rotation steps, each row followed by its count of steps:
The counts run from 0 to 120.
[151 109 112  98 145 133 111 127 130 152 123 132 155 169 156 150 124 107
 133  67  44 169 151 136 134 139 126 144 118 103 134 136 140 108  97 119
 123 126  86 125 152 114 124 122  92  78 166 125 153 142 114 145  89 145
 121 152  90 114  61 110 146  82 126  74 147 124 100 162 131 119 130 124
 141 132  88 180 135 113 137  90 114 183  82 136 124 155 127]  85
[132  81 103  99 153 143 116 143 147 146 133 132 157 182 147 146 128 113
 119  85  42 167 141 134 175 134 109 150 119  76 122 167 123 120  94 122
 126 124 104 116 138 117 131 127 107  82 152 125 161 128 107 166  95 133
 126 156  92 120  76 101 124  80 120 101 144 127 113 126 131 109 160 116
 132 141 105 178 131 100 133  90 103 159  94 124 127 148 115]  45
[178 110 121 105 137 147 102 151 135 166  99 143 154 152 164 154 128 118
 145  81  46 160 142 134 117 116 104 137 116 113 135 141 137 122 113 115
 124 127 107 121 184 123 110 121 109  92 168 143 142 148 113 135  74 142
 129 166  97 129  55 129 127  84 113  89 155 147  89 169 136 112 123 115
 142 116 101 167 148 103 123 116 119 159  82 125 133 170 118]  75
[170 123 139 119 130 150  98 161 146 154  99 141 162 142 177 154 141 113
 146  89  49 161 145 142 117 115  94 136 122 102 135 135 138 126 106 115
 133 129 123 130 177 120 139 136 119  88 181 137 129 136 123 143  75 140
 109 153  85 151  64 138 145  86 124 100 159 155  76 160 129 111 126 101
 135 122 116 147 149  92 112 112 126 150  89 107 116 162 109]  72
[139  82 112 107 149 145 121 148 151 161 128 134 162 177 138 151 123 108
 126  74  41 156 145 135 167 138 108 157 117  99 123 151 128 124 100 115
 129 118  92 116 146 115 115 119 103  81 155 128 154 126 104 157  89 142
 133 153  91 123  64  95 133  81 112  98 147 122 123 137 140  97 161 123
 146 139  88 185 148 102 125  90 108 160  91 131 136 151 111]  40
[178 103 105  92 134 137 108 151 139 155 109 135 160 159 163 158 131 148
 131  92  60 166 135 132 143 108  86 140 102  91 138 164 156 140 115 122
 108 117 119 106 170 106 128 137 110  80 156 148 149 142 124 156  74 115
 100 155  98 136  66 133 128  82 129 126 167 173  69 139 122 130 136 126
 108 132 134 148 140 101 128 101 125 163  90 118 114 170 110]  64
[142 101 123 107 134 147 100 143 137 140 101 133 141 169 189 139 131 111
 149  81  72 179 142 132 144 118 100 112 117  96 144 148 129 123  96 132
 123 125 104 123 161 122 149 136  93  97 181 146 135 119 128 150  81 152
 117 150  93 133  85 126 127  74 131  87 157 158  71 148 111 130 147 107
 121 126 113 141 100  88 116  90 117 171  83 121 112 164 120]  11
[156 115 124 110 141 150 110 148 147 156 105 133 152 160 156 152 120 104
 142  68  49 161 148 151 124 138 110 150 114 108 134 133 136 116  95 118
 128 119  96 128 167 123 126 116  98  86 176 135 140 128 123 139  87 148
 129 142  91 117  66 121 147  92 126  79 153 129 100 169 136 109 134 114
 148 122  87 174 143  98 140 102 122 186  93 125 127 158 116]  81
[151 119 139 124 147 142 110 133 146 174 111 134 185 162 153 160 148 117
 134  77  51 146 154 117 125 144 105 152 120 105 133 140 138 126 103 106
 132 122  96 135 141 114 122 129 111  70 172 123 141 142 110 149  88 136
 121 151  82 150  49 103 139  82 116 101 157 126  99 141 138  96 142 128
 156 143  90 169 158 108  92 102 120 129  98 123 130 148 111]  33
[168 108 120 117 131 156 110 161 159 163  99 139 152 163 173 158 132 130
 143  71  68 152 142 121 122 132 104 136 118 113 153 131 149 125 107 126
 135 113  97 119 168 112 132 140  92  78 185 146 146 113 130 127  86 144
 120 156  93 137  74 129 144  80 158  96 164 141  80 154 126 128 157 127
 125 131 107 144 128 101 112  85 141 189 101 121 113 158 121]  21
[126  91 118  99 133 146 117 143 150 140 115 126 165 181 173 149 141 113
 143  70  71 150 155 110 153 134 100 137 126  92 137 144 121 129  91 108
 126 123  97 133 128 109 153 141  97  79 185 131 138 109 132 150 100 154
 127 140  83 144  87 107 139  70 119 105 164 139  94 121 130 112 168 129
 132 147  85 156 115  98 105  76 121 165 102 124 125 157 113]  97
[140 118 122 102 140 139 103 129 120 137 107 123 162 168 180 142 132 123
 143  82  73 183 143 139 153 119  97 119 108  84 137 153 139 129 105 128
 105 137 107 126 143 114 153 133 101  89 165 129 121 143 137 170  76 136
 102 141  92 142  69 119 141  75 119 105 160 168  77 143 116 126 137 112
 113 138 117 153 107  94 127  93 111 153  87 122 113 167 121]  8
[144  87 116  84 136 149 108 152 129 140 125 133 147 172 154 148 115 111
 137  88  45 171 135 152 172 114  96 144 117  86 121 157 125 130 105 128
 113 124 109 108 161 117 126 121 105  87 166 141 140 128 119 165  78 145
 121 151  92 115  79 124 126  88  91 111 157 155 104 153 127 123 141 110
 122 128 105 175 130  95 148 102 103 173  83 125 130 163 114]  0
[176 127 125 111 135 140 103 149 141 154 103 136 166 148 178 159 141 135
 139  88  59 162 137 132 127 117  84 134 104  92 142 156 148 133 113 112
 117 118 119 123 166 117 137 137 116  82 172 137 133 144 126 150  77 122
  94 154  87 148  67 134 138  88 130 113 163 168  59 147 119 119 129 112
 123 130 129 142 148  96 115 102 123 146  99 119 110 162 112]  68
[150 104 129 114 135 145 107 149 153 156 115 140 171 169 164 159 154 129
 132  87  71 151 141 126 160 118  80 135 120  79 128 171 133 140 120 112
 128 124 116 124 144 113 130 147 111  72 167 125 141 135 121 168  76 129
 103 162  84 147  76 111 131  76 132 130 162 151  81 115 124 124 166 127
 118 147 125 148 144  98  91  85 120 140 116 115 117 144 113]  108
[180 111 122 109 137 152  94 165 157 157 105 150 142 147 176 151 127 114
 142  91  49 161 134 139 117 112  98 137 116 105 140 145 134 127 112 122
 128 124 114 120 187 130 129 141 116  88 184 143 143 136 114 136  76 138
 113 161  87 133  68 138 131  82 130  90 157 150  73 152 131 117 127 103
 141 111 116 145 143  96 107 116 123 160  88 108 120 161 122]  71
[143  84 115 103 136 142 119 170 159 144 106 129 162 175 178 143 134 124
 132  87  64 162 138 117 163 115  82 136 115  83 134 159 135 135  94 115
 129 120 121 115 153 118 150 140 119  92 163 156 138 110 142 161  90 145
 106 141  93 146  89 126 131  61 112 127 165 171  83 122 120 115 161 106
 124 140 115 142 116  78 123  90 117 158  92 114 120 165  94]  57
[156 105 128 118 138 152 109 155 162 164 115 148 160 162 164 161 140 107
 140  79  46 144 144 124 121 136 109 150 131 109 138 139 128 124 108 114
 144 119  97 132 156 124 123 136 107  81 182 127 158 128 106 135  88 141
 130 167  80 134  59 109 140  79 140  84 151 109  91 143 139 105 149 115
 152 130  89 162 155 106  94 101 124 156 104 118 131 137 114]  31
[150  87 128 107 133 153 100 167 165 155 111 150 149 162 172 153 144 117
 136  97  55 152 132 126 161 113  82 134 128  89 136 170 124 144 123 126
 137 122 112 122 166 125 118 149 114  74 163 137 152 124 107 148  75 131
 117 177  86 139  77 113 112  75 133 112 159 139  86 127 133 122 171 109
 127 132 125 149 145  99  89  98 116 149 101 111 124 143 112]  111
[140 109 121  96 139 138 108 134 120 137 116 123 165 161 162 146 131 123
 133  82  57 177 144 152 168 123  98 142 108  71 125 153 140 128  96 123
 107 133 105 124 140 108 142 121 103  84 160 132 117 142 129 172  72 140
 105 135  90 137  74 119 143  89 102 113 164 170  87 150 115 121 140 113
 108 142 115 162 125  94 145  95 100 166 100 126 121 160 112]  3
[148 109 139 120 139 144 101 158 157 171 104 142 177 158 168 155 148 121
 136  86  63 155 139 125 153 117  80 136 117  81 133 164 138 142 116 116
 133 119 120 119 155 118 121 141 121  67 155 131 134 136 117 157  72 130
 103 157  85 154  62 116 125  78 118 128 174 160  88 133 134 116 160 112
 129 140 127 151 146  92  94 100 115 126 106 113 122 150 106]  113
[132  80 110  88 137 142 120 127 132 151 112 129 154 191 164 146 133 115
 133  78  64 157 156 104 157 131 109 126 128 104 132 154 115 119  96 122
 119 124  89 121 132 112 135 127  89  85 170 134 154 128 126 151  99 146
 129 147  93 136  78  99 122  62 115  99 157 129  98 131 133 112 156 138
 136 140  77 171 113 111 109  81 114 167  86 146 138 163 126]  95
[143 103 120  98 135 146 104 146 136 130 118 132 138 169 184 137 125 106
 146  83  55 179 137 152 159 116 100 130 120  82 128 153 126 125  98 137
 116 131 107 118 157 121 146 132  97  93 175 134 126 121 126 161  76 147
 110 144  89 122  86 123 136  81 125  89 160 162  85 151 110 126 146  98
 116 129 117 155 115  85 137  90 108 179  89 119 118 155 119]  6
[137 120 125 111 135 150 104 143 134 141  96 127 156 168 198 141 139 113
 142  78  75 164 145 125 141 123  96 115 108  98 145 145 137 123  97 127
 118 126 109 129 153 119 156 137  99  93 173 145 122 122 140 150  82 148
 107 143  94 147  75 130 136  69 128  93 168 166  72 148 116 127 144 111
 121 135 113 138 104  88 110  90 114 163  86 124 111 169 116]  12
[179 123 119 113 137 139 108 139 127 163  97 141 164 146 163 162 132 125
 140  79  57 165 145 135 117 124 105 140 107 105 140 144 143 129 112 120
 122 127 105 118 174 117 114 128 104  82 161 135 136 158 115 140  74 132
 111 156  96 139  49 128 136  86 105  97 167 158  86 163 135 115 116 114
 140 124 102 158 151 109 121 118 121 145  81 128 125 176 117]  74
[127  93 118 103 148 139 109 151 151 136 116 119 163 181 177 137 130 113
 127  91  59 170 141 116 163 122  87 131 125  78 128 166 121 122  96 114
 123 130 120 131 144 118 159 149 121  92 158 141 136 123 131 166  97 143
 108 143  83 148  82 116 127  66 109 117 153 149  86 115 118 114 162 100
 130 139 111 155 117  84 120  86 103 143  94 115 117 146 104]  52
[166 129 133 120 141 140 103 131 146 174 106 137 180 164 163 171 150 128
 141  73  61 151 152 123 114 143  98 147 115 106 143 138 146 122 109 107
 129 124 107 130 147 113 128 138 103  70 169 119 142 144 116 141  85 124
 113 159  84 143  51 109 151  81 148  98 155 126  81 146 138 110 139 130
 140 141 104 161 156 108  90  96 130 145 104 121 118 146 118]  28
[161 103 130 123 139 150 106 155 149 171 109 136 180 154 149 151 129 133
 135  83  51 155 136 136 150 127  88 146  99  91 129 164 154 131 115 120
 131 119 112 110 169 120 102 118 104  71 132 140 135 136 112 150  68 134
 118 163 102 146  43 124 134  82 112 123 168 150 101 154 134 108 146 107
 126 136 117 153 140  96 124 107 103 133  89 123 128 162 100]  119
[145  69 102  90 142 142 119 151 144 148 110 130 149 183 173 135 121 127
 124  90  60 166 132 112 166 105  88 128 114  90 129 167 128 130 101 127
 119 121 118 105 156 119 131 132 112  90 147 151 151 123 125 161  90 140
 121 151  99 137  82 115 107  64 107 125 158 161  90 119 124 124 158 115
 120 134 111 152 117  95 126  91 110 152  78 129 122 167 109]  55
[158 121 118 119 130 143 113 142 134 166  95 127 174 165 174 161 141 139
 140  70  82 151 149 111 131 128  97 125 103 109 147 135 158 128 110 123
 118 115  99 121 155 108 137 133  89  73 164 148 131 130 143 137  84 142
 115 142  92 150  61 125 145  74 136 112 176 162  73 152 125 125 141 127
 121 139 109 145 112  99 107  89 125 163  96 133 112 177 115]  18
[169 114 131 111 133 154 105 155 142 164 100 145 150 148 171 158 123 104
 144  81  46 156 142 142 120 125 109 142 115 109 138 134 136 124  98 120
 132 125 104 126 184 125 123 128 105  93 175 148 139 133 115 129  82 152
 125 153  89 125  62 135 137  85 117  89 159 144  91 165 138 108 127 112
 149 110  89 156 143  95 127 117 127 167  84 116 129 167 113]  76
[127  80 111  91 134 151 121 141 146 152 113 128 156 196 171 153 127 107
 136  73  64 151 150 100 158 132 104 128 135 100 137 150 116 122  98 116
 129 125  93 125 137 118 144 137  90  87 177 138 151 114 128 148  98 155
 129 147  88 129  89 103 124  67 115  97 158 127  97 128 130 120 161 130
 137 138  84 163 114 105 112  80 122 171  95 134 131 155 121]  96
[164  81 112  92 134 146 115 173 160 148 106 134 149 164 177 148 129 133
 131  90  59 166 127 134 156 109  86 132 113  94 140 155 141 134 107 122
 128 114 122 110 174 115 141 138 108  88 168 160 152 114 132 145  82 138
 110 145  93 134  90 133 123  76 131 125 163 167  76 134 117 127 155 114
 113 128 127 135 127  86 130  96 124 172  94 117 110 163 107]  61
